One vector is turned by the same rotation once a step. Each row is the vector after some number of steps, and that number follows the row.
The counts run from 0 to 266.
[168 151  94 101 101 173 124 108 125 120 159 132 107 109 194 119 134 120
 114 156 175 154 132 113 154 115  91 123  74 149 138 109 109 128 104 101
 126 107 156 143 122 109 167 149  81 163 132] : 105
[112 139  78  66 143 161 126 117 148 111 127 149 108 113 192 135 136 157
  98 153 158 135 129 130 172 119 119 105 119 139 133 140 124 122 112 105
  79  87 163 149 109  92 174 144 109 146 147] : 117
[150 151 105  70  80 166 113 121 137 122 116 142 100  79 183 139 137 150
  90 139 175 126 122 113 136  98 109 133  95 148 130 142 103 150 131 110
 112 104 132 117  95 107 179 168 101 125 126] : 134
[154 133 103  71 115 149 126 144 163 129 109 147  79 105 173 120 146 169
 111 169 176 129 101 130 156  84 107 133 102 136 110 160 104 151 127 115
 138  93 131 122 104  91 165 137  93 125 131] : 195
[154 122  85  93 111 153 132 108 143 126 113 124  81 101 165 121 162 141
 128 147 161 133  95 129 151  98  88 138 115 135 127 149  92 156  85  98
 124 103 120 142 102  92 175 148  81 118 131] : 256
[161 144  99  82 105 155 131 133 136 125 108 143 109 106 180 123 158 158
 139 132 178  98 116 110 135 101 116 139 125 118 127 165  86 133 137  82
 139  86  90 120  84  79 174 126 113 125 142] : 12
[128 145  85  73 115 158 109 131 176 121 119 155  95 108 188 125 134 153
 102 169 174 128 122 123 165  96 100 117 109 147 124 148 114 142 129 111
 103 100 150 133 112  90 173 152  87 123 134] : 156
[180 148  88 105 106 164 145 114  94 142 143 122  83  91 164 115 140 140
 156 141 159 148  97 103 121 122  95 128  93 131 132 130  86 150  98  83
 148  99 118 128 103  94 168 145  95 159 133] : 23
[125 132  51  93 139 144 130 108 148 137 119 146 107 112 188 109 146 117
 152 134 153 129 130 104 139 151 104  97 118 118 136 148 113 122 110  95
  99  95 106 147 103  92 189 131  97 165 163] : 17
[114 157  89  65 134 150 158 125 139 134 108 169 104  90 173 127 120 167
 123 151 143 123 135 114 161 118 152 101 130 124 142 168 128 125 127 107
 103  74 129 113 110 110 177 150 134 163 167] : 160
[141 133  94  67 140 141 130 147 166 119 104 144  78 125 179 138 158 157
 116 169 175 144  99 137 154  95  96 123  99 133 118 160 121 146 126 111
 117 100 140 129  98  91 175 134  96 137 141] : 196
[174 140  88 101 125 161 128 130 101 132 146 118  94 124 183 120 145 152
 145 161 175 142 101 125 141 111  87 113  94 132 122 131  97 126  97  85
 134  92 140 137 105  77 153 121  94 166 136] : 44
[118 147  80  74 114 139 139 106 133 152 103 146  93  89 180 121 125 148
 139 171 139 139 120 127 146 127 118  97  98 131 144 170 132 134  99 135
  92 100 122 111 116 127 179 170  94 174 149] : 169
[132 169  93  92  97 164 120 106 100 154 100 128 120  88 179 144 129 160
 138 148 158  88 134 128 147 125 130 113 121 136 149 161  94 108 112 113
 100  89 116 110 107 109 177 166  98 164 137] : 90
[159 156 104 119 108 179 143 121 113 132 109 129 102  92 169 136 158 146
 131 123 161 108 112  95 155 101 103 146 134 131 144 130  72 137 114  70
 154  95 112 140 107  88 176 158 105 133 142] : 32
[114 154  90  87 137 149 155 114 174 117  92 166 103 105 184 128 150 126
 116 134 145 141 142 101 163 117 114 121 110 130 147 154 129 123 124 116
 115  90 127 135 123 116 200 169 105 165 178] : 179
[138 158 119 106 114 175 145 101 109 125  96 123 130 110 184 147 157 141
 134 123 164 103 138 120 168 106 115 130 119 129 152 153  97  93 101 102
 133  85 120 133 118 103 182 165 102 184 156] : 70
[170 142  90  86 105 169 142 110  96 139 153 140 106 103 171 101 136 164
 149 151 175 113 127 119 150 105 138 125 112 121 127 149  88 119 109  86
 156  67 110 132 100  90 151 121 112 153 140] : 42
[129 158  72 111 133 161 127  90 116 138 122 118  89 101 164 125 137 130
 128 147 143 137 119 133 166 128 102 110 115 152 148 132  91 122  63 113
 110 102 141 144 113  98 177 173  70 171 130] : 67
[104 153  68  84 137 141 139 123 167 140  94 171  91  99 177 125 130 157
 135 161 143 116 121 104 165 128 123  99 133 120 141 164 114 146 119 110
  98  90 118 124 120 101 186 158 106 147 153] : 199
[137 174  99 100 114 175 169 110 120 137 121 166 106  78 180 128 118 146
 120 128 150 131 134  72 152 118 136 116 114 128 162 131 117 130 131  97
 127  82 135 124 126 124 181 169 126 161 161] : 141
[134 127  81  74 135 138 141 115 178 113  95 143  75 105 160 115 163 128
 109 142 152 149 109 136 160 102 107 135 110 139 123 159 107 145 101 122
 120 101 116 143  97 104 189 153  85 135 148] : 217
[148 170  98  89 131 152 168 145 136 139 104 168  95  96 171 118 130 161
 147 139 157 128 120  82 135 116 134 118 115 118 134 156 109 135 149  95
 150  74 104 108 106  98 179 139 134 166 161] : 202
[170 167  90  78 114 164 133 133 105 140 161 148  89  87 172 116 112 169
 117 166 168 144 112 106 135 121 127 107  93 138 124 128 106 140 122  94
 123  81 156 117 102  94 153 140 111 150 129] : 124
[112 145  77  98 144 155 156 107 153 130  92 146 100 104 160 113 160 139
 136 128 142 105 126 124 177 109 130 127 143 124 143 168  97 121  92 101
 142  85 102 147 109  99 186 153  93 156 162] : 260
[129 162  78 109 145 141 125 145 174 136 100 148  79 120 161 117 154 139
 139 156 162 128  99 119 146 115  90 119 113 145 114 150  84 143 117 104
 133 100 121 129  98  73 179 146  71 147 138] : 237
[138 136  67 102 137 146 149 100 131 140 114 136  90 110 178 111 149 118
 166 147 136 154 114 107 139 139  98 100  98 119 146 152 119 126  90 107
 110 101 110 131 120 111 186 146  90 189 163] : 249
[116 157  84  80 145 152 120 137 180 113 112 160 102 122 193 128 141 141
 106 159 173 136 128 117 166 110 101 109 102 145 129 150 122 121 136 112
 105  97 152 133 122  94 181 147  92 150 153] : 157
[154 179 119  90  96 166 146 128  99 147 102 134  96  78 179 161 133 165
 123 138 160 130 113 102 126 113 117 129 104 138 142 147 106 132 124 100
 123  93 143  98 109 115 181 180 120 163 134] : 132
[124 154  92 102 148 145 169 118 132 143 108 150  82 107 164 117 126 158
 148 176 140 155 112 123 175 115 124 107 102 129 140 162 127 125  89 127
 133  89 145 125 136 112 171 162  99 188 157] : 189
[125 152  82 108 140 151 152 102 118 135  91 124  91 105 150 128 155 136
 139 133 142 126 116 141 162 123 122 123 123 138 141 163  87 113  66 112
 131  89 114 137 101 101 184 173  80 176 148] : 28
[161 142 100  92 105 172 131 113 135 120 123 137 102  96 172 115 155 140
 118 129 166 106 121 107 163  89 111 148 129 133 137 134  71 139 117  77
 149  89 109 150  99  83 172 145  96 121 132] : 33
[131 151  77  70 144 157 118 127 149 108 137 153  97 101 173 133 134 164
  84 155 164 131 123 136 173 108 124 116 120 153 128 136  96 127 108 103
 100  84 161 143  98  82 169 150  97 134 129] : 116
